In the rows, 128 means zero.
Turns, then the turns between two rows, first turn first; the first pair answered
Z:
[142 129 132 165 123 140  96 162  89 138 125 165 133 121] |-> [171 129 136 179 145 138 123 152 104 143 110 156 126 111]
[140 162 141 147 137 144  67 134 121 107 118 133 104 143] |-> [161 161 140 151 157 137  92 126 131 113 111 120  97 130]
[145 163 122  75 127  90  74 162 110 152 132 135 130 133] |-> [140 147 160 149 122 116 100 161 184 138 120 152 117 175]
H:
[115 126 123 116 122 131 147 125 140 124 126 131 137 142] |-> [111 124 121 120 118 127 137 120 139 121 136 129 137 139]
[130 113 149 153 139 139 146 131 163 126 122 135 126 146] |-> [107 143 135 123 130 109 102 133 158 122 132 138 116 158]
[130 129 120 110 147 122 129 124 106 113 130 139 131 111] |-> [128 123 128 133 142 133 139 126 113 109 126 144 133 111]
[102 115 115 123 101 152 150 127 123 143 128 122 135 142] |-> [ 98 115 117 124  94 155 141 130 123 135 121 123 133 143]
E:
[ 83  60 126 139  87 191 130  97 113 108 130  97 133 122] |-> [ 89  79 121 133  73 193 135 114 118 151 139  76 125 114]
[121  68  93 133 143 150 166  91 128  95 122 151 151 123] |-> [115  96  73  93 120 153 174 106 121 151 151 119 138 113]
[141 155 138 139 104 118  82 160 117 148 120 122 126 114] |-> [142 139 147 160 119 112  82 154 121 116 107 143 124 120]
[100 126 113  91  93 136 132 130 128 182 161 110 132 123] |-> [127 145 155 164 103 139 131 152 174 175 135 122 115 147]
X:
[206 141 138 141 176 128 170 146  96 145 111 103 126  87] |-> [147  82 145 151 126 187 203 140 129 157 139 107 149 119]
[152 148 129 114 127 124 106 141  79 131 135 117 140  99] |-> [118 116 126 123  91 154 132 136 101 143 155 114 150 123]
[120 131 172 172 108 133 117 128 212 154 119 126 118 179] |-> [168 176 151 140 160  78 104 124 183 161 108 100 100 141]
[115 130 108  74 158  85 181  88 133 144 141 103 134 149] |-> [ 78 103 154 143 126 128 156 106 158  97 132 159 140 195]
Then:
Between the rows of a pair lie 2 to 3 turns.
[194 153 149 168 144 131 145 140 137 147 110 113 115  97] |-> [158 164 152 154  99 141  79 166 105 140 117 125 125 112]  Z, E
[126 115 119 124 138 132 160 124 145 153 169 123 106 161] |-> [115 117 138 147 128 138 110 146 126 114 163 151 110 174]  Z, X
[ 86  95 131 137 112 145  86 139 123  81 118 153 156 181] |-> [133 132 112 103 179  75  97 109 144  92 103 131 124 159]  Z, H, H
[213 121 179 206 147 183 116 153 154 136 102 160 119 170] |-> [151  75  87  46 129 172 117 103  36 141 159 140 171 131]  E, E
[125 185  93  46  61 114 108 172 117 208 150  97 133 113] |-> [117 158 167 182 103 118 116 149 237 100  93 171 108 184]  Z, H, E
[ 97 124  76  43 135 100 129 100  88 131 148 117 140 115] |-> [ 96 121 111 108 145 106 179  88 204 140 139 123 104 166]  Z, H, Z
[113 134 157 169  89 170 127 152 173 141 115 137 105 173] |-> [141 148 101  93 167  94  96 117  83  82  89 143 114 114]  X, E, E
[151 147 155 179 134 146 124 153 152 140 115 129 122 125] |-> [126 145 116 118 122 133 143 132 162 182 153  99 113 126]  H, Z, X
[141 102 133 135 163 158 176 132 144 169 132 117 137 105] |-> [146 123 115 107 166 141 114 146  76 151 123 124 149  86]  X, Z
[ 88  99 150 138 121 143 113 126 139  87 123 158 150 150] |-> [104 135 136 108 124 115  74 137 103  87 116 158 150 138]  E, X
[103  88 131 132 148 123 148  98 147  70 105 160 143 140] |-> [125 139  92  63 152  95 142 106 114 141 124 102 123 110]  X, E
[ 71  69 116 154 159 120 139  76 157 120 138 152 145 150] |-> [102 117  89 101 155 105 149  93 138 200 156  98 126 111]  Z, E
[ 97 123 146 123 133 154 102 132 128  79 114 156 144 140] |-> [112 153 120  79 122 140 103 144 104 141 135 119 137 114]  Z, Z, E
[ 55  97 123 136 103 139 125 109 159  79 140 162 134 187] |-> [122 172  88  74 154  64  83 121 106 105 116 129 108 127]  X, E
[175 139 149 118 126 152 133 134 147 181 116 127 108 107] |-> [157 159 160 133 123 134  88 145 147 158 102 146 111 128]  X, X, H
[133 156 131 127  98 140  78 173  91 150 120 127 124 124] |-> [136 107 141 164 147 136 122 129 118  80  96 163 139 130]  Z, E
[120 154 146 110  94  95  75 150 124 149 128  98  83 124] |-> [140 121 154 153 145  91 104 120 136  82  90 134  90 119]  E, E, Z
[107 109 131 144 127 142 121 115  99  89 114 144 162 113] |-> [101 109 143 160 119 141 117 116 125  90 107 151 150 133]  X, Z
[162 113 120 114 114 133 150 124 112 160 118  94 129 110] |-> [131  82 133 149  96 154 131 122 119 121 114 130 147 131]  X, E
[133 148 151 155 124 135 178 108 193 149 172 100  84 145] |-> [153 119 144 154 129 166 207 111 129 151 165  91 117  99]  Z, H
[114 114 130  87 148  73 158 107 144 120 139 123 116 123] |-> [ 94 128 149 101 124  80 104 124 134  90 133 148 119 146]  Z, X
[156 126 158 161 104 145 159 127 114 168 149  90 139 133] |-> [135 140 150 133  97 120  93 137  64 127 135 113 153 132]  E, X, Z
[135 130 171 200 128 160 135 156 203 151 123 107 110 162] |-> [ 83 141 150 152  68 168  59 182 145 145 150 118 132 166]  Z, Z
[150 116 112 120 122 140 168 113 143 162 123 102 125 144] |-> [149  93 122 138 150 143 170  95 138 114 105 130 133 145]  E, E
[145 149 133 167 124 166  99 157 103 117  98 128 137 101] |-> [155 135 127 168 153 154 133 137 113 115  94 129 137  95]  X, E, E
[165  91 189 178 162 143 180 134 165 116 114 138 129 166] |-> [119 137 141  71 110 116  62 165  52 123 148 130 154 148]  X, Z
[137 136  96  73 137 140 155 121 124 195 150 104 137 136] |-> [168 176 153 151 137 135 101 165 152 173 119 133 117 148]  E, Z, E
[158 168 139 141  74 169 101 212  95 203 156  77 129 101] |-> [174 110  87  86 174 120 143 133  30 113 124 103 157  55]  E, E, X
[160 168 122 133 150 129 139 130  99 144 136 116 118 123] |-> [148 138 115 120 139 147 156 126  84 144 144 118 133 121]  X, E, Z
[119 129 132 151 140 105 120 132 171 121 131 119 114 145] |-> [103 114 106 121 109 125  99 146 109 124 143 124 143 123]  Z, H, Z
[161 144 126 152 123 138 157 121 164 178 136 108 113 131] |-> [155 178 127 135 111 116  70 147 102 149 127 132 130 126]  Z, X, X
[129 104 152 184 139 137 121 131 124  94 112 117 132 103] |-> [111 101 143 166 120 146  94 139 113  96 119 120 140 108]  Z, Z
[143 145 116 104 122 132  75 161  71 124 166 128 144  78] |-> [188 115 143 167 146 166 148 156 109 132 154 122 148  62]  H, Z, Z
[145 152 114 104 123 124 132 136  74 161 147  96 123  77] |-> [150 184 146 145 128 107  86 156  99 136 121 121 103 110]  Z, X
[142 157  98  53 101  90 102 108 129 112 131 136 122 150] |-> [167 177 138 114 107  90 107 124 181 104 107 151 107 164]  E, E
[113  96 102 117 169 139 177  90 111 161 138 130 132  68] |-> [125 126 149 184 184 125 111 122 132 100 102 174 119  99]  Z, X, Z
[145  37 161 157 105 170 219 102 144 137 124 188 174 113] |-> [186  57 158 149 146 138 177 109  84  98  94 197 184  80]  Z, X, Z
[111 158 147 121 110 118  85 130 156 121 123 134 126 171] |-> [100 141 130  96 114 117  80 113 126  98 130 140 134 162]  E, E
[160 152 140 154 158 108 105 138  97 106  98 127 124 103] |-> [121 136 120 111  93 155 127 146  96 168 146  92 133 110]  X, E, Z
[165 168 110 108 152 103  83 142  75 111 107 135 138  89] |-> [193 164 127 155 180 101 131 131 125 113  86 135 124  90]  Z, Z
